0: [151  84  82 111 176 135 204 178 151 169 171 136 134  85 117 132 142 167 109 155  61 130 155 190]
1: [151 116 130 121 130 169 148 114  92 156 124 144 169 105  98 162 117 137 158 123  72 110 186 137]
2: [162 142 162 141  89 194 137 158  75 134 212  97 255 178 163 140 118  82  42  57 148  61  79 139]
3: [121 121 114 119 132 165 157 171 148 165 130 145 112  85 166 164 153 146  90 126 116  75 133 166]
4: [ 88 115 122 130 125  86 109 125 152 128  94 142  50 108 138 145 109 129 160 152 161 181 125 138]
5: [ 51  89 163 159 188 131  41 170 169 109  80 141 122 171 116 105 147  86 175  96 182 102 132 172]
6: [ 87 170 144  99  61 152 111 134  61 108 160  73 178 172 142 159  62 145 163 157  97 130 105 128]
7: [167 140  81 134 139  99 166  78 107 150 139 132 116 116  90 133 126 151 146 141 109 180 136 101]
8: [ 80 127 113  98 166 149 111 194 122 125 139  83 132 164 120 111 110 152 153 134  66 111 102 182]
9: [140 140 127  86  73 167 114 137 118 109  69 109 131 112 169 148 101 128 133 150 132  63 154 133]
10: [ 81 182 160 108  27 183  83 147  68 138 106  88 108 127 172 168  63 143 129 127 105  73 105 143]
11: [118 134 156  89  95 151 132 139 104 105 152  93 178 146 131 110 115 147 142 161  82 105 136 120]
12: [104 156 116  73 115 144 114 124  98  96 113  87 159 126 116  84 158 165 182 167  21  90 155 112]
13: [201 119  29 157 168  65 222  84 115 154 210 130 165 149  79 129 118 152 129 176 138 226 122 122]
14: [157 126  83 164 162 110 128  74 118 145 109 151 160 148  72 127 153 132 183 140 133 136 178 119]
15: [ 53 121 162 123 138 112 104 183 163 111 164 108 107 162 141  90 143 132 115 141 137 137  83 148]
16: [156 109 154 148  97 105 163 109 143 137 179 144 138 133 133 129 116 118  83 144 196 169 121 107]
17: [118 168 140  97 102 152 101  97 112  88 110 100 178 184 132 124 148 144 160 152 125  74 136  82]
18: [106  85 170 118 177 162 113 188 164 125 115 145 129 117 133 131 139 112 121  96 124 101 141 166]
19: [134 132 105 158 151 121 120 119 111 141 143 140 157 132 117 144 143 113 127  91 131 133 115 136]
20: [110 133 109 132 153 120 103 136 119 124 120 117 135 142 114 119 131 133 159 126 107 127 123 148]
21: [151 116  79 165 181 118 158 122 122 159 158 162 154 103 117 150 169  97 105  74 132 155 120 130]
22: [132  79 133  75 114 140 158 183 157 133 109 122  87  79 144 106  95 166 131 195  90 116 175 181]
23: [123  90 111 158 138 123 155 154 140 182 149 160  96  94 135 180 107 121  99 112 159 165 121 180]
24: [176 125 201 123  89 161 129 109 121 114 143 123 172 154 126 102 121 110  77 106 146  89 131  88]
25: [ 97 130 191  80  83 147 123 132 121 123 124 102  92 111 112  94 112 179 145 171  55 124 151 110]
26: [ 81 145 125 117 123 105 101 135 135  93 150  86 153 192 121  66 155 139 152 167 121 118 100 121]
27: [127 222  16 122 121 107  93  82  94 106  66  79 105 172 140 102 153 144 167 154 124  88  92  94]
28: [123 163 157 156 108 133 134  86 135 143 146 146 119 148 120 162 147 141 109 119 175 128 114  86]
29: [157 154 104 131  60 118 155  99 115 139 143 133 123  97 177 135 140 121  79 133 149 118 104 102]
30: [154 134 133 126  88 106 120  89 103 107 127 115 135 152  98  72 106 136 145 163 123 143 153 103]
31: [185 119  84 162 171 150 214 154 143 188 208 146 173 151 141 210 124 138  47 106 202 123  96 169]
32: [151 128  99 132 134  71 153  72 111 108 163 123 175 145  76  73 153 147 171 174  85 181 150  88]
33: [173 127  85  99  81 117 190 122  64 166 157 104  88  60 120 126  54 152 109 140  37 197 122 138]
34: [ 51 135 127 115 119 137  82 187 163 123  73 106  42 146 178 184  78 140 145 153 186 118  91 181]
35: [122 121 130 140 121 129  92 107 125 124  89 125 120 154 105  73 134 117 149 132 145 102 150 125]
36: [141  79 187  86 120 116 171 129 187 117 139 151 105  79 112  88 158 176 126 194  77 135 193 114]
37: [139 104 103 119 124  91 140 119 122 134 119 127  83 106 101 109  86 143 159 159 109 187 145 141]
38: [121  51 178 148 110  93 147 154 188 141 141 178  89  71 136 117 127 121 105 156 172 172 165 161]
39: [109 133 138 148 156  88 116 114 120 118 162 123 122 167  91 119 112 130 155 123 129 193  99 114]
40: [133  92 100 149 196  97 129 130 175 138  96 153  89 140  81 111 128 144 173 159 158 151 165 161]
41: [ 94 151 174 111  70 119 100 115  91 113 144 101 108 150 120 112  82 136 149 138 104 164 108 102]
42: [105 171 101 123 133 121  97 113 152 100  79 113 117 174 142 138 151 139 164 159 181  93 122 108]
43: [169 103 194 123 167 175 134 126 164 142  79 174  74  88 112 168 113 127  94  77 143 106 162 110]
44: [118  92 152 129 129 121 129 131 106 120 165 133 196 128 109 122 122 114 161 132  97 163 154 137]
45: [122 165 175 138  98 150 137 114 109 120 191 117 178 167 150 157 139 113  74  91 164 120  71  79]
46: [170 140  86 128 160 150 142 130 119 115 133 126 207 146 143 128 168 101 107 102 140  77 131 120]
47: [192 121  74  98 157 140 175 109 112 123 123 128 185 109 103 113 150 150 152 160  56 102 190 120]
48: [125 161  72 129 132 150 143 126 128 156 122 113 141 163 130 165 144 169 149 167 136  78 131 153]
49: [116 146  68 110 135  96 161 113 116 164 132 111  50 120  96 103 114 197 167 195  65 170 132 136]
50: [169 133 103 133 131 113 153  74 112 142 122 139 127 111  91 134 128 146 149 142 115 155 160  96]
51: [126 118 126  87 153  84 102 145 162  68  73 102  66 153 133 111  70 125 167 165 154 184 111 126]
52: [102 145 226 132  71 143 113 117 124  98 183 125 199 153 151 108 165 122  96 124 139  93 116  80]
53: [152 145  92 147 121 106 178 126 123 151 217 121 183 151 142 133 159 143  84 139 143 142  90 130]
54: [177  98  86 150 126 112 165 103  85 174 137 145 125  90  81 146  66 131 155 137  91 193 171 160]
55: [ 37 110 214 138 113 133  49 141 143  97 110 135 140 148 125  88 172 109 161 114 120  97 137 126]
56: [105 104 208  96 108 164  78 131 154  70  80 146 172  91 149  64 209 100 136 117  84  40 190  93]
57: [196 137  62 153 191 122 195 122 139 153 183 128 160 159 125 127 165 113  50  86 166 133  72 110]
58: [144  40 142 106 137  94 175 179 176 112 173 146 159  91 132  73 137 129 124 183 103 159 177 178]
59: [108  80 190 125 133 162 124 174 155 129 132 167 149  68 157 169 148  99  97  84 129 101 147 157]
60: [154  93 174 114 131  96 147 108 178  97 120 149 101 103 106  79 147 139 129 167 125 157 171  92]
61: [167  47 117 110 171 109 183 169 180 126 154 159 152  91 124  97 144 126 125 165 111 150 185 174]
62: [106 111 202 129 115 186  97 175 121 124 133 123 163 131 156 153 104  97  90  73 139  75 115 156]
63: [111 128 147 138 107 131 143 138 168 148 141 146  99 125 157 156 149 145  92 146 179 109 118 136]
64: [ 57 190 132 123 112 144  84 126  74 105 169  79 198 198 122 109 158 140 167 122  77  97  84 106]
65: [112 148 151 108  68 137 128 132 119 126 137 121 118 104 169 140 130 133  99 133 121 110 111 116]
66: [ 77 152 118 169 173 114 113 125 119 155 166 137 124 168 106 160 149 135 148  98 144 157  87 128]
67: [129 178 120 134  51 134 111  91  59 121 165  79 200 196 118 119  99 128 148 142 121 120 114 104]
68: [106 174 121 154  97 114 119 110  93 128 177 117 154 142 156 146 149 109  96  93 138 140  61 100]
69: [121 103 102 178 150  95 136 128 152 165 144 155  96 124 117 131 142 114 113 116 185 166 114 152]
70: [ 70 112 152 192 161 142 102 153 122 158 189 140 206 198 107 139 156 105 130  88 172 109 105 167]
71: [126 108 115 108 127  92 139 123 107 131 137 130  98  79 101 109 108 141 160 144  51 198 139 128]
72: [202 117 102 159 109  87 186  79 119 163 168 146 127 112  97  97 121 137 108 154 134 177 148 113]
73: [ 76 105 125 123  85 118 129 183 129 146 142 138  93  66 187 172 107 115 109 131 129 157 102 180]
74: [ 56 138 206 191  61 100  72  83 108 143 147 159 116 145 124 173 107 107 158 111 197 178 113 107]
75: [148 135  47 131 158 109 148 109  90 145 131 122 147 130  96 157 106 138 176 144  93 175 140 140]
76: [121 194  64 170  90 125 101  79  75 163 106  97 102 195 110 169  68 144 164 144 192 133  94 136]
77: [130 128 156 112  87 155 100 132 113 124  82 122 105 122 139 160  64 125 146 133 139 118 147 138]
78: [108 171  88 110 100 115 140 107 126 120 128 124 136 100 163 137 199 147 135 150  95 104 119  94]
79: [166 134 166 107  63 144 153 119  96 119 144 115 124 118 146 166  38 121  96 130 146 157 116 107]
80: [ 90 179 119 142 151 132  65 105  95  92 125  90 183 201 116  88 177  95 149  75 120  94  79  88]
81: [136 116  88  63 172 146 132 159 141  74  82 109 172 125 136 145 128 147 195 180  73  99 177 150]
82: [146 185 155 127  91 142 104  82 120 106  94 120 118 166 146 147 123 120 114 114 184 102 108  59]
83: [ 60 159 185 149  71 139  75 118  82 130 171  97 167 205 113 130  94 136 159 134 142 128  97 127]
84: [ 63 100  92 140 208 102 105 186 141 136 131 114  91 167  99 144  85 137 190 142 124 183 107 208]
85: [184  87 114 142 104 130 174 102 100 158 153 149 178  96 101 140 105 123 132 145 112 148 186 145]
86: [126 139 152 104 124 120 122 120 106  88 152  91 167 166  99  75 112 140 151 153  78 142 122 101]
87: [120 187  25 126 117 116 110  97 113 139  44 120  75 108 159 197 126 134 169 140 159 125 115 125]
88: [124 101  76 144 197  93 131 144 118 167 129 133  73  93  83  99 117 129 150  96  64 198 117 167]
89: [116 138 115  84 118 112 155 164 131 116 144 100  65  87 164 115 111 141  84 129  77 157  71 124]
90: [ 55  95 147  95 144 123 112 199 158 116 127 119  83 105 144  96 131 140 144 152  79 129 122 174]
91: [107  80 121 116 158 158 116 191 141 137 114 125 154 115 134 113 136 123 144 132 100  87 159 201]
92: [224 120 101 161 163 149 155 101 117 145 134 150 184 137 110 123 140  88  84  68 163 100 138 115]
93: [200 146 112 137 192 158 132  93 173  99  64 155 155 156 129 142 174 104 111 100 203  56 157  84]
94: [ 82  84 170 156 159 119 116 181 181 116 165 153 163 146 155 157 149  91 108 110 204 137 106 166]
95: [126 136 107  95 149 133 105 154 129  76 110  98 167 148 156 105 149 103 128 113 111  97 102 126]
96: [158 123  96 125 122 111 156 139 120 119 158 117 140 136 149 127  95 108 100 131 154 160  97 137]
97: [137 122 110 140 185 140  95 134 148 124  53 146  99 119 134 147 130  99 141  89 156 102 141 144]
98: [161 129  82 154 156 130 131  89 128 162  70 163  98  94 108 145 156 128 144 108 135 112 169 126]
99: [ 84  87 168 127 103 105 111 148 149 113 153 133 158 151 128 115 123 131 160 178 160 151 151 151]
100: [ 94 120 111 203 169  76 135 114 140 166 199 153 137 169  94 141 160 130 134 120 179 190  96 148]
101: [137 112 161 172 107 126  80  76 117 148  65 164  87 127  84 137  83 105 173 116 185 148 181 123]
102: [204 184  84 135  90 103 148  25 103 141  87 132  82 128 101 131 117 153 142 160 154 147 151  52]
103: [118  48  85 113 152  78 174 161 164 149 153 139 105  95 104  80 130 164 166 209  82 183 175 202]
104: [138  63 144 117 138 172 167 191 141 144 173 149 212  83 152 117 174 112  88 112  81  74 163 185]
105: [187 105 109 156 102  99 180  89 112 162 174 144 138 117 106 110 104 128 104 147 153 178 145 125]
106: [134 129 177 121 107 124 114 118 125 106 136 118 122 136 125  83 118 117 111 120 128 137 116  99]
107: [172 153  79  92 118 136 165 150  84 124 161  74 146 141 147 118  83 134  83 120  83 138  71 134]
108: [127 133 174 130 182 141 128 149 152 106 143 139 127 151 132 154 137 105  86  68 156 131  82 100]
109: [152 165 148 158 111 137 163  91 125 128 202 131 201 170 139 155 165 121  73 110 179 106  91  78]

[102  58 176 142 107  94 134 146 182 137 127 177  80  75 141 128 128 116 120 156 178 173 162 152] 38
[118 122 143 147 159  99 129 114 123 121 181 127 155 166  91 117 132 123 137 110 125 186 103 108] 39
[104 127 118 124 210 135 128 166 137 122 146 118 147 164 111 152 126 139 154 112 106 136 109 154] 20
[144  71 165 119 117 112 125 138 179 109  90 149  88  86 128  69 130 121 116 158 145 127 174 137] 60
[183 132   4 133 199 117 201 167 166 167 145 137  98  94 175 160 170 124  47  98 151 120  71 166] 57
[109 156 131 143 123 104 103  93 114 125 128 117 124 179  98 148 101 151 182 155 157 159 125 113] 39
[ 83 124 160 125 122 147 105 148 111 137 136 116 122 143 112 140  91 142 155 129 107 132 126 153] 20
[108 138 164 107  83 161 106 130 102 128 111 131 137  90 150 148 130 128 130 111  79  88 142 124] 65
[118 145 114 101 159 131  91 157 131  75 100  94 158 161 152 110 137 104 134 109 128 103  92 123] 95
[143 110 121 128 144 159 150 112 108 159 127 156 156  97  98 160 136 141 156 124  76 118 186 137] 1
[117 149 121 100  95 157  99 154  85 101 111  93 165 118 166 121 114 101 120 101  95  89 103 133] 95
[161 124  79 114 181 160 132 150 158 134  71 132 120 142 138 151 140 128 124 121 158  71 141 153] 97
[150 118  48 139 167 104 140 110  91 144 112 132 131 117  87 158  89 127 186 136  97 186 154 150] 75
[100 185 149 146 128 136  74  93  96 119  95 122  87 159 114 141 118 115 141  72 133 127  89  80] 82
[ 87  82 136 149 127  76 138 119 170 133 169 167 162 106 110  89 212 146 165 184 126 149 174 139] 99
[164  84 186 166 143  98 139  94 190 115 136 184 141 116 113  87 186 103 102 123 195 138 170  91] 60
[156  66 129 149 224  77 111 117 157 115  93 158  82 131  40  64 112 110 183 117 109 209 176 138] 40
[126 125 183 163  90 158 103  96 126 168  90 165  90 117 113 175  93 123 139 116 190 113 169 127] 101
[ 94 130 230 142  72 131 121 109 145 107 190 140 185 142 149 111 179 123  97 134 156 105 121  85] 52
[120 163  82 108  96 146 133 113 109 140  98 112 120 119 146 163 128 162 154 165 104  90 141 137] 48
[103 154 120 154 176 114 116 121 126 149 140 130  86 160 107 146 134 129 129  87 136 164  77 115] 66
[133 133 118 133  80  99 146 127 110 137 171 101 125 153 135 125  74 143 116 165 161 173  94 144] 96
[212 130 106  86 148 166 181  90 122 108 119 133 216 110 103 105 188 149 135 153  50  57 206  83] 47
[100 130  83 203 184  74 135 113 137 162 195 145 144 179  94 141 158 127 141 117 184 184  89 146] 100
[211 149  35 102 169 114 198 107 136 120 134 114 159 124 130 106 165 146 112 157 105 123 135 103] 47
[146 131  85 165 146 113 134  82 110 156 128 142 158 146  81 141 143 133 171 136 136 145 159 130] 14
[134 132 112  94 167 149 106 157 157 104  43 126  65  85 161 123 143 106 104  85 112  92 115 123] 97
[ 94 129 173 106 175 151  91 147 144  79 127 122 193 144 127  95 206 108 140  83  76  81 126  99] 95
[103 119 149 138 146 127 129 160 169 140 134 151  74 103 161 144 144 118  84 101 168 130  99 138] 63
[ 85 163 170 100  69 115  82 121  94  96 120  89  93 153 126 109  76 142 171 151  97 156 109 106] 41
[128 223  20 120 141 123  94  82 104 111  64  82 106 181 140 111 163 136 161 134 135  74  85  86] 27
[139 137 211  90  93 131 107 114 125  67 118 114 127 111 140  85 126 109 106 112  92 130 122  54] 106
[108 157 180  98  78 155  91 109 114  80 122 103 191 170 145 113 146 129 148 147 124  68 140  87] 17
[112 159 159 120 143 132 100 145 149  83 120 107 124 171 159 158 115 110 105 104 186 124  77 107] 108
[119 130 126  68 136 169 127 184 148  84 100 106 153 103 191 140 155 118 100 119 102  68 112 133] 95
[108  75 186 109 120 160 134 183 154 133 134 163 137  55 168 164 145 107  90  95 105 108 145 159] 59
[ 90  71 170  70 107 185 100 219 114  89 114 108 196 106 167 129  85 100 148 135  75  81 164 199] 91
[116  61 183 151 117  82 132 132 184 137 131 182  61  73 119 110 120 119 122 151 171 189 165 144] 38
[158 111  57 108 137 105 187 114 122 137 151 139 158  76 120 120 166 149 145 172  57 150 165 131] 47
[101 116 121 125 154 117 113 143 131 131 121 124 105 143 116 121 120 127 145 121 125 153 115 143] 20
[142 166 108 130  72 125 128  81  82 137 130  99 137 157 109 105 107 150 144 157 119 129 124 101] 30
[125 144 114  82 125 111 166 161 140 120 151 103  63  76 162 106 131 147  75 130  67 155  72 112] 89
[137 140 123 124 122 154 129 135 125 141  99 116  86 158 142 181  55 123 112 121 192 130 105 137] 77
[105 175 120 155  93 109 128 107  91 132 182 115 152 147 157 148 145 111  93  94 140 143  56  93] 68
[205 172  40  93  93 131 167  74  33 139 108  92 119  90 103 122  70 147 149 138  23 157 145  96] 33
[ 98 179 150 108  96 147  81 110 107  86 113  93 177 190 140 127 143 134 156 138 126  72 114  95] 17
[195 150  62 155 192 145 151 120 176 150  76 166 102 107 166 163 188  96  61  69 206  70 112 115] 93
[129 129 120 154 188 126 101 106 160 115  75 158 130 148 105 153 154 119 174 118 188 114 159 117] 97
[ 58  98 147 164 193 134  46 167 161 108  81 139 140 181 114 117 143  91 178 100 182  98 134 176] 5
[ 65 119 193 106  85 147  63 152 110 110  78 113  78 119 134 118  71 112 162 120 109 130 132 138] 77
[192 132  45 151 140 100 238 102 130 176 224 147 175 111 138 157 179 156  68 151 140 153 115 122] 53
[172 147  81 102 116 121 181 119 119 120 170  99 192 150 137 123 143 158 117 170 104 118 120 118] 53
[134 153 182 150  93 146 125 100 110 137 142 145 125 111 134 147 132 116  89  92 143 121 120  86] 28
[127 135 120 146 132 128  84 104 125 128  79 125 113 159 106  75 140 113 152 119 147  97 141 121] 35
[142 134 118 127 161  61 164  77 194 121 129 164  58 107 112 116 192 164 131 171 154 183 137  67] 60
[156 107  95 131 129 120 177 132 137 147 163 142 147 108 144 129 139 134 103 143 138 133 137 147] 96
[150 119  69  64 162 143 137 163 136  81  79  95 175 130 147 148 118 137 174 172  87 101 159 153] 81
[127 100 170  77 142 164  92 145 161  76  35 144 122  76 147 120 150 106 151 118  95  70 190 113] 56
[ 85 166 125 106  75 148 108 143  66 115 155  75 176 172 141 169  68 148 164 156 100 124 103 146] 6
[211 114  73 164 175 157 236 143 146 198 208 154 185 136 130 207 135 149  47 118 182 112 121 169] 31
[164 139  72 111  80 114 174 127  61 166 153  94  77  72 122 138  39 149 111 142  57 198 106 152] 33
[159 120 101 114  92 148 191 147  85 183 170 123 111  77 134 173  59 152  97 134  78 157 124 164] 33
[158 120  56 154 173 100 140 141 175 132 109 139 106 134 147 122 157 108  99 124 199 126 105 156] 69
[158  98  69  82 168 105 209 152 142 131 172 115 140 110 110 101 136 180 137 199  46 157 149 152] 0
[160 114 154 108 120 100 147  97 165 102 109 138  97 101 113  90 137 149 135 174 123 148 165  95] 60
[107 101 159 105 203 158  82 188 169 102  67 145  95  98 147 131 152  94 118  56 104  92 125 146] 18
[102 192 159  73 131 206  63 169 129  54  70  73 164 180 203 128 157  93  91  67 129   2  67  93] 95
[ 74 150 113 173 183 111 101 128 131 149 146 136 118 168 100 159 151 134 158 102 148 148  97 140] 66
[114 110 147 114  98 141 113 149 126 144  91 129  72  90 136 125  85 139 133 141 112 122 150 161] 77
[ 56 135 135 176 146  65  85  89 131 147 131 132  47 171  65  94 127 151 192 146 146 206 110 118] 39
[103  97 177 129 118 151 114 168 144 140 120 161 111  71 156 149 139 106 109  90 117 107 150 159] 59
[170 102  81 142 117 129 174 127  76 173 156 131 140 102  97 157  51 132 137 137  98 187 151 173] 54
[ 98 143 166 127 116 170  83 170 110 135 117 112 121 148 168 162  96  95  97  61 152  97  73 148] 62
[161 126  77  93 186 149 176 139 135 124 127 130 168 106 120 154 160 155 149 146  68 110 165 136] 47
[140 121 106 116 138 154 135 152 146 146  88 145 108  91 154 173 141 135 118 121 118  83 149 160] 3
[175 117 211 127 162 184 126 119 152 137  78 171  88  93 110 170 110 120  96  62 141  97 164  97] 43
[212  80 112  68  85 120 172 125 130 103  89 113 116  67 127  72  76 137 128 197  75 140 195 134] 22
[221 130  27 106 189 105 210 109 148 131 132 130 142 104 118 100 179 151 114 158  83 131 147 113] 47
[127 148  86 128 216 176 164 174 158 153 133 156 139 104 171 220 192 124  74  62 125  73  94 143] 3
[104 131 126 147 113 150 127 155 117 172 130 130  83 124 145 188  74 132 109 108 168 138 102 172] 23
[ 60 130 152 117 118 127  83 175 169 127  70 123  20 124 165 179  74 143 150 154 189 140 110 171] 34
[138 121 115  90 150  85 134 149 150  87 112  99  69 133 132 122  59 137 145 165 131 204 104 135] 51
[137 113  83 130 186 141 111 150 149 128  59 140  99 105 138 152 130 104 134  97 138 108 137 160] 97
[167 101 119 156 158 122 169 116 136 145 175 168 181  81 120 102 210 104  84  84  96 121 140 117] 21
[ 84 178 176 140  91 137  62 117 128 108 105 105 108 192 148 133 123 120 126 108 185  92  78 100] 82
[153  99 148 177 124 111  97  72 130 154  78 171  87 124  73 116  98 107 165 125 185 157 188 122] 101
[132  88  80 126 185  90 144 125 166 138  97 143  79 129  81  96 129 156 183 180 130 166 173 157] 40
[154  86  80 136 138  84 171 125 155 154 134 151  82  69 115  87 144 132 117 154 111 168 153 153] 37
[144 126  80 113  92  91 167 130 126 146 140 117  79  87 138 103 113 160 118 180 101 164 123 144] 37
[104 151 107 157 179 113 114 123 120 150 125 133  83 138 104 144 133 127 133  84 124 161  88 127] 66
[108 100 130 164 117 111 141 144 127 175 154 150  91 101 125 172  86 126 117 124 160 181 118 175] 23
[ 65  85 161 159 104 109  89 166 114 140 150 145 117  97 145 133  92  73 128  89 150 182 101 177] 73
[161 159  49  98 134 136 133 121  80 136  77 111 101  98 131 180  79 135 163 123  87 149 133 133] 75
[ 77 211 187 144  63 140  69  92 112 120 114 118  86 167 166 170 127 126 106  94 196 103  65  67] 82
[147 129  76 165 147 107 147  78 123 158 127 153 147 135  91 140 158 139 162 143 147 144 160 121] 14
[ 87 154 108 160 168 115 103 141 117 157 128 126  73 134 113 154 120 126 130  80 129 166  73 143] 66
[174 136  88 118 147 134 150  96 107 137  96 132 114  89 101 121 139 139 136 116  65 127 155 106] 50
[ 83 175 148 129 141 142  45 101 123  87  57 115 116 189 121 149 122 112 187 109 165 103 120  90] 42
[ 83 164 168 105  39 177  88 147  72 145 115  96 101 122 161 158  64 137 129 121  99  94 109 142] 10
[114 106 171  93 141 172 102 154 136  83 107 125 198 126 136  91 169 114 142 125  77  53 172 122] 56
[116 126 100 204 174  71 153 113 121 177 213 149 115 147  86 135 135 124 116  94 157 220  76 144] 100
[ 58 112 117 137  67 103 127 175 122 156 156 138  87  61 190 176 104 121 114 141 141 171  97 188] 73
[113  87 129 163 145 107 144 154 141 168 154 157  82  95 121 168  87 124 120 124 156 190 123 182] 23
[ 90 149 106 117 132 114 116 130 124 124 121  99  97 161 121 122 115 155 156 158 118 143 104 137] 20
[ 41 119 131  93 138 117  91 196 146 114 108 101  59 109 146 101 121 148 158 149  71 137 105 175] 90
[184 126 163 116 118 161 157 107 133 126 123 135 149 126 124 129 123 135  97 127 131  89 158 100] 24
[119 116 135 174 134 128 143 138 121 184 165 156 103 124 119 190  90 125 114  99 173 172 109 160] 23
[ 78 131 146 144  97 119  84 123  91 124 139 124 149 124 126 110 135 109 161 112  90 135 123 136] 20
[147 122 114 118 119 118 162 148 125 136 161 109 105 124 139  98 103 135  85 133 121 147  97 135] 96
[167 140  73 120  89 112 171 123  65 170 145 102  64  76 121 137  48 143 100 123  67 202  95 144] 33
[129 126 123 156 142 121 122 122 111 143 155 136 161 139 115 134 141 112 125  95 134 144 112 137] 19
[161 140 137 136 114 114 144  74 113 141 129 144 116 114 100 139 121 140 137 131 125 162 147  84] 50
[103 179  98 118 128 120 107 108 154  97  96 106 124 176 155 141 165 140 151 163 181  92 110  95] 42
[169 126 203 111  79 165 120 121 120 101 135 116 185 152 144  95 125 110  75 112 145  75 131  90] 24
[136  65 115 137 217 121 150 169 180 138 113 163 117 114 102 163 118 127 151 130 147 165 163 182] 40
[200 123  96  96 151 152 176 100 121 109 120 133 203 107 103 107 175 147 141 155  55  73 200 101] 47
[172  52 149 132 200 125 166 146 178 133 140 177 142  86  94  80 187 107 106  96  90 133 185 130] 61
[ 54 177 147 114 134 143  84 143  91 100 173  81 200 191 122  96 177 140 165 121  55  89  90 112] 64
[101 140 133 104  94 109 124 120 133 100 153  97 162 178 127  73 150 155 152 195 120 116 129 107] 26
[147 191  64  81 141 158 141 114 114 108  82  98 136 144 158 180 132 155 153 148 101  83 125 101] 48
[133 123 116 138 127 127  87 111 132 121  74 120 111 150 107  65 137 116 150 135 137  94 150 133] 35
[168 126 127 145 125 128 144 132 131 134 137 143 116 100 152 139 111  96  64  81 171 141  96 122] 96
[121 139 118 106 108 158 100 157  95 105 104 101 158 116 161 133 112 102 128 101 100  95 112 143] 95
[162 121 118 132 166 147 128 140 137 102 124 139 196 137 145 120 168  90 108  88 143  79 135 122] 46
[138 142 168 124 106 130 105 120 120 107 118 106 115 143 119  95  99 113 115 112 133 139 110 100] 106
[ 95 158  72 121 121  95 119 117 137 111 129 107 143 176 152 129 162 144 159 173 166 122 102 123] 42
[132 128  74 167 216 118 105 136 151 140  89 146 103 155 117 139 146 100 130  77 181 127 105 147] 97
[ 88 171 134 112 112 169  88 134 112  99 116  92 184 185 151 128 158 129 142 119 122  50 105 119] 17
[161 143  86 163 178 130 140 109 131 152 139 136 150 177 106 126 156 125 116 107 173 111 119 124] 19
[148 163 117 139 145 129 119 107 107 114 132 117 150 180 113 143 118 124 134 107 146 130 110 105] 19
[ 37 127 255 188 111  99  63 103 159 121 169 156 102 171 101 122 146 123 142 110 195 164 111  95] 74
[102 106 251  87 107 171  74 171 170  77  88 126 106 134 166 109 113 104  95 106 164  78 129 110] 62
[184 137  88 116 147 168 151 135 108 111 135 119 224 140 152 128 159  96  94  97 118  63 129 120] 46
[151 124  84 120 161  68 139  87 147  94 134 122 146 156  95  54 178 141 163 174 115 157 139  90] 32
[ 87 163 123  85 124 142  99 114 108 103  98 101 128 132 112  92 167 163 184 153  33  92 143  98] 12
[157 176  57  86 150 160 146 123 119 113  79 104 144 135 152 188 130 153 155 149  98  79 139 120] 48
[186 102 200 126 174 177 139 130 163 141  76 172  84  90 110 166 109 123  91  74 140 103 168 107] 43
[ 67 100 116 135  95 102 123 180 138 142 143 143  86  71 180 168 108 114 115 130 140 166 101 188] 73
[ 97  98 190 109 149  94 115 128 184  99 112 153  74  99 107  95 157 145 154 159 102 163 157 101] 60
[154 145 122 123 152 128 122  93 115 123  86 133  97 120 100 140 115 121 148 101 118 154 139  91] 50
[151  77  83 107 175 139 195 184 149 169 164 135 139  93 121 126 135 158 113 157  67 126 158 198] 0
[ 72 174 176  95  50 154  82 135 110 104 108  97 115 126 168 101 152 140 128 134  82  69 122 100] 65
[ 75 130 173 119 109 143  95 147  96 130 141 107 127 162 111 131  74 145 171 138 102 145 123 148] 41
[146  52  48 119 201  73 227 157 174 179 174 157  92  71  87 105 151 190 151 207  55 197 182 196] 103
[180 112  65 147 130 108 168  97  84 171 138 137 134 109  78 140  76 147 168 160 101 185 176 151] 54
[ 87 126 205 178 139 161  43 146 106 122 112 137 144 161 127 162  85  49 120  18 192 126  93 134] 62
[131 174  21 126 117 115 117 106 115 141  49 126  75  96 163 195 122 126 155 139 155 128 116 136] 87
[ 51 113 185 125 114 110 114 169 146 115 187 114 130 155 132  89 143 146 122 152 108 142  95 145] 15
[151 156  49 113 130 133 126 124  82 135  86 110 118 112 129 167  91 134 162 128  88 137 129 145] 75
[132 113 200 106 120 167 112 144 154  94  91 152 141  87 166 161 134 101 107 103 145  83 157 106] 59
[164 121 100 140 121 138 133 125 126 166  83 144  75  82 128 142 101 129 116 113 136 111 149 156] 98
[ 92 142 129 116 106 109 105 127 124  97 143  93 165 177 121  74 144 151 174 190 111 112 132 128] 26
[183 110  44 117 218 114 152 121 161 135  54 159  64  57 107 101 175 123 131 104  75 122 162 127] 98
[110 170  83  98  93 122 136 107 110 127 108 120 109  81 153 137 170 162 144 159  64 113 133 103] 78
[107 102 212  99 107 150  81 125 160  76  77 157 160  77 141  63 211 103 147 123  78  54 201  92] 56
[ 67 149 130 142 137 120  77 129 134 114 100 124 110 171 128 157 120 125 173 133 176 130 114 131] 42
[ 74  76 238 133 120 153  73 189 151  92 146 128 161 145 143  96 116  76 103  85 156 111 117 155] 62
[173 200  41 138  96 127 183  76 115 151 151 107 164 190 152 191 133 168 120 190 204 103 108 103] 48
[ 67  95 193 117 143 169  96 171 157 124 110 150 142 129 130 169 126 134 169 132 126  93 169 162] 18
[133 157  71 129 154 110 134 131 141 128 117 107  86 157 146 134 124 130 109 128 168 143  77 123] 96
[151 138 171 113 124 150 103 105 122 100  88 132 126 123 124 119 116 104 130 101 118 111 144  82] 106
[163 196  15 171 165 115 166  99 129 168 137 133 108 166 148 195 149 136  96 115 213 119  73 117] 57
